(in the rows, 128 means zero)
These are runs of 6 systems, one row a step. Runs of the same system follow the same rule from any start.
kad, seq 1, 8 rows:
[[109 116 101  98 116 130 156 130 140 165 136 115 129 116 111 149 173  98
  135 123 110 116]
 [134 103 116 141 113 148  96 149 132 149 140 101 132 113 104 124 175 102
  123 148 109 124]
 [129 119 126 131 112 150  94 107 113 129 156 129 166 103 129 114 146 127
  108 152  80 125]
 [154 119 102 123 131 120 148 109 135 125 165 135 148 124 165 123 144 126
  125 141  70 137]
 [174 112 118 156 144 119 114 120 151 110 140 132 122 150 155 133 157 131
  156 156 105 156]
 [158 125 150 139 137 128  80  82 137 117 142 147 137 138 149 157 126 151
  151 144 139 154]
 [155 135 137 102 124 128 133  89 145 133 148 133 118 128 156 174 103 144
  150  94 144 148]
 [147 140 132 119 106 141 138 125 156 122 125  99  74 134 120 160 123 136
  173  96 153 141]]
kepi, seq 2, 8 rows:
[[161 156 124 150  91 178 119 134 118  70 142 103 120 103 142  85  78 163
  117  90  73 131]
 [153 147 105 124 131  97 202 113 161 100 140 125  81 159 168 129 132 139
  181 139 103 143]
 [128 107 111 138 173 105 102 105 138 127  98 173 154 173 121 173 175 122
  164 147 136 152]
 [ 85 134 159 112 133 111  91 107  75 138 129 152 173 124 117 123 108 123
   92 164 139 114]
 [108 147 153 122 112 132 139 164 118 136 111 100  93 114 108 113  78 133
  109 101 180 108]
 [169 128 131 159 102 161  96 146 146 101 130  88  89 129 117 123 137 135
  155 123 120 145]
 [117 137 119 146 120 134 147  93 156 118 143 136 128 123 137 102 169 144
  151 174  87 121]
 [ 88 123  95 116 150 106 166 145 119 139  96 147 142 144 107 129 154 104
  126 129 115 114]]
kilal, seq 3 (8 x 22):
[[139 112 127 181 175 132 151 134 169 137 124 166 156  99 169  73 110 167
   83 132 140 113]
 [143 141 127  95 132  79 135 138  59 101 149 128 141 159 160 132  74 108
  107 133 100 142]
 [169 127 156 151 135 105 142 121 175 131 152 113  76 138 166 122 124 145
  156 165 169 142]
 [129 131 151 152 159 129  99 115 112 117 118 170 170 118 148 111  76 163
   87 121 149 126]
 [108 154 158  91 114  83 143 128  85 126 139 111  98 149 129 133  88 113
  133 154 156 124]
 [138 132 145 167 147 133 134 150 164 120  95 128  91 133 126 111 105 156
  138 115 184 125]
 [108 133 141 147 145 117  86 147  78 102  93 144 152 150 107 109 108 126
  107 146 134 127]
 [ 99 139 131 131 124 101 167 159 124 133 121 106  93 137 116  91 135 112
  127 170 138 105]]
losev, seq 4, 8 rows:
[[ 86 165 155 112 114 123 162  74 135 124 138 145 122 113 139 113 106 162
  137 152 136 109]
 [100 144 132 138 146 114 174 158 140 129  91 133 102 133 120 105  99 142
  123 112 171 107]
 [114 130 160 158 144 113 103 137 112 125 122 139 136 128 131  87 107 139
  100 175 154 116]
 [113 126 154 125 123 135 142 112 157 171 150 125 126  85 139 113 117 142
  104 139 162 104]
 [112 129 116 120 135 106 181 158 123 146 136 122 127 117 141  93 116 116
   96 136 120 105]
 [141 139 139 150 137 109 150 117 139 111 147 135 119 129 166  90 112 150
  127 166 118 127]
 [141 126 135 131 154 117 152 116 150 141 133 152 134 117 162 130  95 152
  112 108 155 128]
 [127 134 141 105 136  89 141 138  95 134 138 129 129 139 147 131  85 117
  107 132 145 127]]
Gevi, seq 5, 8 rows:
[[159  94  95 171 145 176  87 135 152 125 123 141 172 104 127 118 164 136
  109 109  83 137]
 [109 137  77  93 138 103 197 110 118 122 132 153 150 141 148 139 142 115
  137 112  67 127]
 [198 123 117 121 131 117 143 144 143 113 144 107  87 148 165 162  96 129
  152  83 136 162]
 [155 129 148 117 123 150  74  74 113 124 158 152 173 107 154 157  97 153
  113 107 115 148]
 [ 85 154 141  71 107 124 173 106 114 159 140 128 132  95 129 141  82 132
  104  94 148 101]
 [119 157 163 119 103 135 100 148 100 107  98  99  84 142  92 143  80 134
  143 102 181 131]
 [ 98 150 187 153 112 134  77  94 115 118 133 131 127 119 115  96 113 154
  126 194 155 115]
 [ 67 124 140 148 138 135 150 145 158 171  99 132 125 101  93  90 155 130
  107 155 172  85]]
kepi, seq 6, 8 rows:
[[131 154 128 162  66 190  94 169 121  73 104  62  75 120  71  90 133 135
  154 115  99 125]
 [128 130 110 154 102 122 172 132 169 121 155  89  81 131 131  79 200 117
  168 210  80 118]
 [ 92  90  73 157 174 123 162 157 163 158  89 158 161 131 104 109 214 105
  121 151 105 108]
 [130  87  98 131 160 104 120 191  80 156 135 135 189 118 135  97 131  82
   46 139  94 114]
 [176 100 128 150 168 113 158 178 144 158 149 131 139  96 186  92  70 137
   55  96 155 121]
 [202 122 106 162 161 145 127 131 145  84 125 157 148 128 183 127  72 171
  113  58 106 160]
 [165 156 129 117 151  87 147  73 111  73 144 171 137 169 195 149  75 162
  155 126 102 164]
 [114 155 157 109 161  81 121  77 114 102  93 177 121 186 137 186  92 153
  176 126 186 153]]
mit, seq 7, 8 rows:
[[153 115 109  85 109 113 140 158 100 148 161  92 122 122 139 151 114  86
  108 102 107 133]
 [149 134 139 165 114 139 141 142 152 118 154 100 101 107 149  69 122 146
  118 162 115 117]
 [ 88 142 129 144 150 116 119 110 100 100 100 170 165 146 119 103 127 142
  120 161 110 119]
 [138 140 121  84 132  94 149 113 102 117 134 136 123 158 147 175  97 119
  147 101 126 148]
 [175 117 136 161 139 136 128 160 161 128 128 111  97 120 151 119 100 146
  123 103 162 136]
 [ 99 123 158 149 140 134  82 132 113 142 110 141 153 115 106 108 122 135
   95 155 162 111]
 [ 82 153 131  76 105 116 154 117  99 141 123 121 122 129 103 152 114 114
  134 112 136 114]
 [150 133 114 140 113 138 146 160 151 111 116  90  74 140 117 128 137 124
  161 112 130 136]]
losev, seq 8 (8 x 22):
[[154 100 106 131 156 119 131  75 170 150 156 166 162 128 168 156 177 135
  146 150  99 148]
 [170 101  96  96 153  84 161 148 139 151 140 120 109 162 155 185 138  93
  150 102 137 155]
 [205 117 125 133 127 113  83 154  93  88 151 104 119 159 158 146 100 114
  130 121 103 171]
 [162 135 133 104 106 165  82  84 112 112 151 134 157 110 142 175  93 147
  130  70 104 154]
 [ 92 160 111  68 101 132 136 114  78 110 106 127 131 144  93 179 106 114
  149  70 108 131]
 [101 169 138 140  93 150  93 131  96  64  82 108  94 162  72 127 124 138
  175 126 122 134]
 [ 88 132 142 166 125 189  66 116 143 118  73 145 145 111  65 125 150 157
  137 113 153 115]
 [ 54 114 127 119 125 139 112 130 130 179 100 132 147 113  62 132 195  99
  123 160 148  95]]
kilal, seq 9:
[[164 157 125 116  87 182  89 111 120  73 118 105 104 132 113 173  90 155
  168  43 111 160]
 [ 87 139 159 136 115 147  62  56 140 125 109 148 134 141  82 161 185 144
  184 181 146 133]
 [ 38 134 118  97 133 140 176 125 137 184  93 152 156  92  85 127 138 123
   98  99 157  77]
 [139 121  85 101 114 137 137 198 104 121  91  87  98 150  84 166 129  85
  142  52 122 137]
 [149  98 118 183 118 168  58 146 154 121 121 101 122 129  89 118 206 116
  153 167 106 141]
 [ 76 130 101 128 115 154 152 111 123 143 143 142 183  80 117  76 165 126
   88 155  55  89]
 [144 139  67  84 114 116 214 132 134 116 146 114 111 139 151 150 136 110
  155  82  59 138]
 [199  89 106 153 158 135  90  99 175 129 146 147 141 143 161 178 175 132
  164 124 111 175]]
kad, seq 10:
[[173  84 101 111 192  92  81 111 105 137 121 185 193 171 158 211 134 107
  125  97 126 176]
 [226 112 162 115 120  98  91 149 116 133 185  82  87 139 182 163  73 114
  124 121 165 171]
 [171 162 161 168 101 185 102 105 162  74 124 114  88 108 142 114  66 199
  153  80 146 143]
 [ 74 195 144  90  98 127 174  61 127  87 104 142  91 150 111 153  99 166
  195 110 135 125]
 [ 74 134 132 102 129 115 194 124 182 184 101 120  77 126  95 158 160 120
  166 121 202 102]
 [ 77 110 122 116 115 167  90 166 123 174  78 106 132 108  41 160 168  96
  121  89 170 106]
 [ 78 127 133  85  77 151 110 155  73 170 152  86 153  78  82 109 129  83
   71 132 103  89]
 [113 115  82 140 111 151 174 170 130 141 152 104 151  81 130  54 158 108
   75 141  44  92]]
Gevi, seq 11, 8 rows:
[[ 73 125  68 100 173 112 182 102 123 135  84 201 192 146 117 158 161 121
  130  92  89 119]
 [187 122 117  94 137  59 165 165 114 125 150  95  70 185 168 172 104  90
  160 123 146 164]
 [204 104 155 150 116 170  33 108 124 126 179 118 162  90 162 135 100 148
   94 115 113 157]
 [ 61 157 115  75 109 148 180  90 106 150 133 154 179  77 124 119  95 140
   86  83  96  86]
 [118 169 139 105 113 107 162 162 108  94  85  99  56 168 105 148  69 129
  166  80 179 133]
 [150 137 200 170 126 131  32  88 117 101 140 135 125 136 137 119 102 166
  137 190 173 148]
 [ 55 117 148 127 139 136 146 114 150 200 126 153 167  69 110  93 146 133
   74 159 164  73]
 [ 84 125  99 125 134 109 146 208 100 126  62 101  95 168  60 127 154  80
  140 119 147 113]]
mit, seq 12 (8 x 22):
[[102 104 158 142 181  87 120 132 110 173 134 173 184 110 155  92 104 130
   52 180 171 102]
 [ 95 158 120  63 109  96 175 159  51 124 128 115 134 128 128 125  54 102
   86  86 116 109]
 [168 159 154 154 100 118 136 171 122  76 129  74  44 153 139  91  78 141
  154 139 147 139]
 [ 89 135 165 181 173 104 111 123 143 117  73 170 123 157 113 100 130 158
  140 184 197 118]
 [ 81 124 118  71 152  82 146 142  89 165  88 148 140 161  97 191 119  88
  127  96 175 123]
 [165 109 122 112 105 120 157 196 149 162 146  54  57 122 124 138 128  90
  134 105 161 128]
 [101 111 138 183 135 134 122 165 152 145 115 112 116 114 102  58 176 122
  110 205 139  96]
 [ 61 136 102  88 136  80 165 115  83 137 119 155 161 157 108 130 167  89
  131 174  87 109]]

Which system made each of these runs?
seq 13:
[[ 92 107 108 146 131 158 137 158 144 166 116 126 156  85  99  87 163 117
   85 130 115  91]
 [104 119 114 136 135 107 165 111 153 149 151 135 135 124 140  98 186 117
  134 201  94 111]]
 | losev
seq 14:
[[ 92 132 143 144 126 143 111 181  99 133  95 114 133 110  88  86  99 124
   81 120 157  97]
 [ 81 145 117 121 131 121 159 156  84 121 112 137 156 116 117  78  98 122
   78 127 102  96]]
 | kad
seq 15 (2 x 22):
[[125 127 196 127 141  87  74  84 135 152 133 137 101 159 128 172 130 133
  166 197 222 145]
 [151  99 138 131 115 152 112 207 135 176 129  72 100  89 106 124 102 103
   81  81 184 113]]
 | losev
seq 16 (2 x 22):
[[ 79 161 141 108 112 137 156 108 113 128 121 138 136 102 119 107  91 149
  109 114 132  99]
 [107 150 150 136 128 119 132 148 124 113  89 121  90 149 103 125 100 139
  144 122 180 123]]
 | Gevi
seq 17, 2 rows:
[[111 106  85 136 165  99 197 242 125 150  71 110 103 143 102 102 122  87
   94  85 158 103]
 [134 109 150 130 120  71 104 190  83 145 149  76  93 159 116 101 147  68
  115 224 146 125]]
 | mit
seq 18 (2 x 22):
[[112 103  96 149 166 122 115 144 127 133  94 158 163 146 108 130 176 112
  124 139 113 128]
 [125 102 101 111 127 112 153 162 119 163 150 108 140 117 130 117 158  86
  100 145 100 114]]
 | kilal
seq 19, 2 rows:
[[113 105 145 182 177 109 125 174 163 153  81 139 109 139 111  97 144 132
  117 161 207 110]
 [ 98 125 137 120 152 132  76 139  69 127  86 164 187 131 100 143  87 126
   83  92 148 123]]
 | kad
seq 20:
[[134 130 143 142 139  78 121 148  94 107 138 120 116 165 143  98 126 110
  126 201 124 133]
 [110 138 123 120 164  75 190 129 124 130 119 158 128 149 159 113 103 133
  120 144 144 119]]
 | mit
seq 21, 2 rows:
[[129 114  87  63 140  89 201 130 109 174 169 138 165 110 172 149 110  93
   84  96  89 120]
 [229 105 125 118 119 127 115 130 160 133 178  90  90 131 177 181 116 122
  155  91 134 176]]
 | kilal
seq 22:
[[123 163 117 161 153  82 195 167 129  63  80 129  67 190 138  83 102 144
  167 146 135 130]
 [143 102 113 195 207  80 119 168 127  99  83 174 147 184 146  92 142 131
  121 176 139 141]]
 | kilal
seq 23:
[[120 157 110 123 120 138 161  85 148  91 116 146 115 144 133 142 134 157
  178 110  97 138]
 [111 131 138 114 128 106 139 104 154 149 124 125  97 149 117 162 160 121
  174 156 164 132]]
 | kad
seq 24, 2 rows:
[[114 102 150 151 134 114  98 148 147 167 124 109 109 131 100 119 179 104
  134 197 173 118]
 [116 109 128 127 136 164  76 112 112 150 126 155 197  89 114 138 123 134
   80  97 118 121]]
 | kad
seq 25, 2 rows:
[[ 76 152 136 118 146 123 137 170  85 115  55 146 132 142  84 130  64 134
  102  66 182 107]
 [117 151 182 148 137  76  94 144  73  90 115 126 104 175 129  97  80 131
  127 200 172 131]]
 | Gevi
seq 26:
[[106 166 107 131 113 132 152 130 120  68  83 122  88 170  96 128 134 137
  185 117 105 134]
 [119 126 140 178 153 154  66 123 137  99  72 158 141 146  95 131 139 158
  147 126 157 138]]
 | losev
seq 27 (2 x 22):
[[ 84 164 137 113 123 153 191  98 167 137 102 149 113  94 124 126  85 178
  131  67 168 100]
 [139 124 125 145 113 163  55 173  99  97  79 100 112 151  68 154 130 114
  146  86 141 147]]
 | mit
seq 28:
[[ 72 149 102  95 120 123 149 127  80 116 104 142 157 137  96 125 130 111
  120 116  86 111]
 [145 110 138 106 128  90 134 174 114 163 143  89  94 139 130 143 121  87
  118 140 169 128]]
 | kepi
seq 29 (2 x 22):
[[ 66 177 149  77  76 148 141  68  73 123 163 136 174  76 130  98  78 147
   84 128  78  91]
 [147 188 117 128  86 158 144 114 112  34 111 109  85 151 127 125  79 167
  182  73  80 149]]
 | mit
seq 30 (2 x 22):
[[128 130 159 124  62 193  67 109 112 151 190  85 155  45 119  92 121 134
   76 147  90 106]
 [124 145  67 116 102 156 193 100 138 102 162 132 156 100 154  94 152 137
  128 114   5 118]]
 | kad
seq 31, 2 rows:
[[139 175 138  93 102  98 113  88  65  54 134 127 110 187 139 163  88 132
  181 134  91 162]
 [135 159 149 135 110 177  83 115 128  84  78 128 101 135  95 168  77 171
  162  47 169 147]]
 | losev
seq 32:
[[133 161 141  96 107 112 111 112  72  84 129 123 118 161 129 155  80 128
  148 116 114 149]
 [139 146 181 136 112 137 119 100 144 135 160 119 111  95 157 107  78 166
  112 141 166 121]]
 | Gevi
seq 33 (2 x 22):
[[168 112 116 125 141 146 128 145 157 141 117 122 114 122 134 171 108 134
  134  51 159 145]
 [162 133 135 119 109 145  88  74 120 109 169 133 148 121 155 153 122 143
  142 130  89 154]]
 | kepi
seq 34:
[[110 149 104 148 144 133 226  93 189 120 135 160 125 103 169  76 128 175
  134 131  98 105]
 [159 114  98 149 160 122  71 151  72  73  98 155 176 171 128 137 119 118
  117 112  79 160]]
 | mit
seq 35 (2 x 22):
[[123 117  97 156 105 179 140 167 179 137 100  88  89 106  80 115 183 122
  151 102 122 115]
 [139 102  86 136 114 139 130 140 133 138 163 108 149 114 130 100 195  97
  117 171  45 123]]
 | kepi
